In the data rows, 128 means zero.
Here are some numbered points:
[203 143 124  92 163 138  98 175 141 130 122 148 112 162 113 140 103 189] 0
[167 123 112 112  94 141  99 170 133 175 119 157 158 123 118 103 111 171] 1
[147 154  94 180 161 115 116 141 155 148 127  96 133 102 124 124 112 172] 2
[159 117 102  94 119 119  93 148 158 146 120 167 140 156 125 133 106 161] 3
[141 131 105 128 115 146 100 116 158 119 129 168 135 163 112 143 134 140] 4
[120 126 113 171 115 142 126 100 149  83 125 161 138 153 101 151 102 100] 5
[ 79  88 109 172 111 140 147  84 153  95 149 135 122 139  98 129 119  77] 6
[179 164 149  87 191 139 101 185 121 125 120 134  90 161 121 126 102 211] 7
[188 178 184 125 185 134  98  99 110  79 121 106 142 148 141 117 104 181] 8
[ 92 138 139 114 193  82 184 162 113  99 120  62  85  79 193  49 159 130] 9
[ 94 126 108 145  96 144 132  93 146 117 119 144 165 125 143 148 124 109] 10
[ 87 106 102 119  85 134 111 142 156 165 120 164 153 130 127 129 112 118] 11
[196 158 125 117 173 137  94 183 115 142 119 157  96 146 115 105 101 195] 12
[104 140 114 130 100 149 128  86 143 100 120 147 157 148 154 150 104  89] 13
[166 153 180 132 111 127 164 103  75 100 200  89  82 134 110  70 184 160] 14
[ 75 113 119 151 100 145 176  99 106  78 129 128 129 134 180 110 175  80] 15
[179 133 109  98 123 145  97 146 159 121 119 161 138 165 128 154 100 152] 16
[128 112 104 135 125 144 103  93 162  92 133 161 126 162 104 155 119 121] 17
[ 76 108 116 168 108 145 189 119 117  84 150 114 152 144 136 113 187  81] 18
[103 106  98  92 113 124 114 107 158 135 129 168 134 149 129 143 113 140] 19
[108 100  99 106 107 129 100 119 158 121 132 168 146 166 122 143 133 133] 20
[ 78  99 118 149  90 142 162  81 135 109 126 126 152 128 142 138 159  78] 21
[207 164 105 141 168 139 101 164 139 131 121 159 113 143 124 123 104 150] 22
[ 99 191 210 149 196  98 107  98  67 109 121  99  92 126 115 114 143 177] 23
[ 84  84 174 164 113  74 131  85  93  77 127 140  42 128 121  60 141  86] 24
[191 190 164 120 128 125 104 146 121 131 128  90 140 156 117 152 109 198] 25
[ 65  89 110 134  87 126 136  94 146 125 129 146 152 141 123 145 130  88] 26
[ 96 184 215 135 203  97 118 138 109 108 120  52  71  92 106 123 149 182] 27
[ 99 149 233  51 197 136 136 188  21 135 160 140  70  58 136  71 107  82] 28
[110 171 160 129 191  61 115  94  82 165 120 125  62 151 108 132 187  83] 29
[ 83 125 115 162 109 112 210 172  80 192 127  58 126  47 128 111 108  79] 30
[ 80 125 117 123  89 141 123 115 134 169 124 146 155  86 144 141 132 131] 31
[175 153 112 133 133 146 107 130 142 121 120 161 148 139 133 147 101 163] 32
[147 128 129 155 117 145 191  90 132 128 121  97  93  81 186 114 174  85] 33
[ 94 103 104 109  98 118 109 143 161 170 118 169 148 133 125 126 109 126] 34
[ 84  98 125 154  83 147 135 111 133 188 120 139 150  83 130 142 132  93] 35
[ 93 172 153 122 196 136 108 189  74 103 120 143  52 153 109  98 154 197] 36
[ 92  84 136  84  65 150 119 174 158 130 128 134 167 160 116 126 171 134] 37
[187  76 125 136  98 102 128 165  26 148 121  38 152  70 149  67 204  83] 38
[159 164 165  80 211 135 116 193 121 115 122 111  61 147 103 145 100 211] 39
[ 91  98 127  65 171  84 178 104  77 120 175  52  53  58 122  51 106 129] 40
[ 99  98  99 115  93 131 101 119 163 131 126 168 144 157 112 141 111 101] 41
[111 156 117 177 157 144 173  72  93  82 130 117 164 145 152 119 114  80] 42
[136 124 100 153 146 148 101 105 157  93 122 158 154 161 113 152 101  99] 43
[176 133 123 141 150 150  96 105 160  79 127 143 118 161 100 157 104 149] 44
[195 143 111 120 156 148  99 165 148 137 119 165 143 157 129 140  99 156] 45
[ 72 101 112 121  84 134 120 124 143 166 120 153 159 117 137 146 130 120] 46
[177 165 138  94 193 136 104 189 120 132 120 144  81 158 116 130 105 203] 47
[ 90 116 104 123  83 123 111 148 157 181 119 156 151 124 132 132 113 106] 48
[172 120 151 170 155 146 200 121 131 182 130  55 113  49 132 138 160  79] 49
[128  87 137 130 170  63 158 110  45 146 192 127 108  74 104  74 107 170] 50
[164 114 100  84 123 129  91 164 161 141 120 160 127 166 126 144 103 164] 51
[115 114 126 153 106 145 164  89 133 169 121 118 128  64 155 148 162  88] 52
Which five points above are nearest to each new point by angle? Their numbers follow each, nearest first.
[113 126 108 115 104 141 125  98 151 104 120 160 161 153 161 141 104  90] 13 10 41 26 43
[ 99 101 127 146 128  70 202 163 119 185 157  64 155  57 103 116 127 115] 30 49 50 40 38
[ 67  80 110 125  77 112 135 112 153 139 126 139 157 136 126 131 143  98] 26 46 21 11 41
[174 111 140 159  98 141 104 186  27 105 153  39 146 128 199  84 209  88] 38 14 15 33 9
[ 79  99 113 170 107 148 165  79 139  78 139 121 141 141 107 137 113  80] 6 21 26 5 18
[201 167  89 154 144 133 108 133 131 145 121 148 139 125 123 124  97 126] 22 32 45 12 2
[112  84 122 160  93 144 187 106 131  84 134 128 143 123 135 108 189  79] 18 15 21 6 33
[136 148 106 177 159 146 154  57 119  72 135  95 128 118 105 148  99  75] 42 5 6 43 13
[115  93 151 103  97  66 123  94 115  98 121 125  96 108 116  39 195  79] 24 38 40 15 14
[179 137 103 144 133 149  97 122 158  98 123 166 109 159 107 134  98 130] 44 4 16 32 22
[ 90 175 134 173 138 125 174 108  90  96 131 133 157 151 153  75 147  84] 42 15 18 21 9
[ 69 102 111 156  78 145 181 128 121 167 125 132 158 100 133 127 102  76] 35 30 46 26 21
[163 126 121 169 162 149 105  84 141  74 151 153  86 160  96 146 109 109] 44 17 5 43 4
[ 76 137 111 154  90 140 150  92 130 128 120 114 154 117 161 146 152  88] 21 10 15 26 52
[181 171 212 146 186  95 113 180  94  79 134  22 145  50 168 143 103  83] 27 49 8 9 28
[126 111 107 151 120 149  97 105 159  95 142 163 115 165  99 157 129 122] 17 4 5 43 44
[ 73 115 122 167  94 143 180  76 117 114 129  69 152  82 116 131 145  83] 21 18 52 15 6
[175 119 129 125 144 150  90 104 160  75 141 134 108 155 103 147 134 172] 44 17 4 16 0
[171 100 136 159 115 145 196  98 129 125 127  82 106  76 150 115 203  81] 33 49 52 38 18
[188 189 205 119 145  88 105  96  96  86 130  87 153 143 155 124 103 155] 8 25 23 27 14
[ 95 117 112 116  90 138 114 109 151 141 120 151 159 131 141 147 141 139] 46 31 11 10 20
[ 96  94 134 157  89 135 165  94 137 169 123  85 147  59 121 140 159  81] 52 35 49 21 30
[ 79  93 115 164 141 144 144  78 140  85 173 144 109 157 102 142 122  78] 6 5 26 17 21
[198 135 129  90 150 144  92 146 167  99 125 129 115 152 108 150 107 184] 0 16 7 44 45
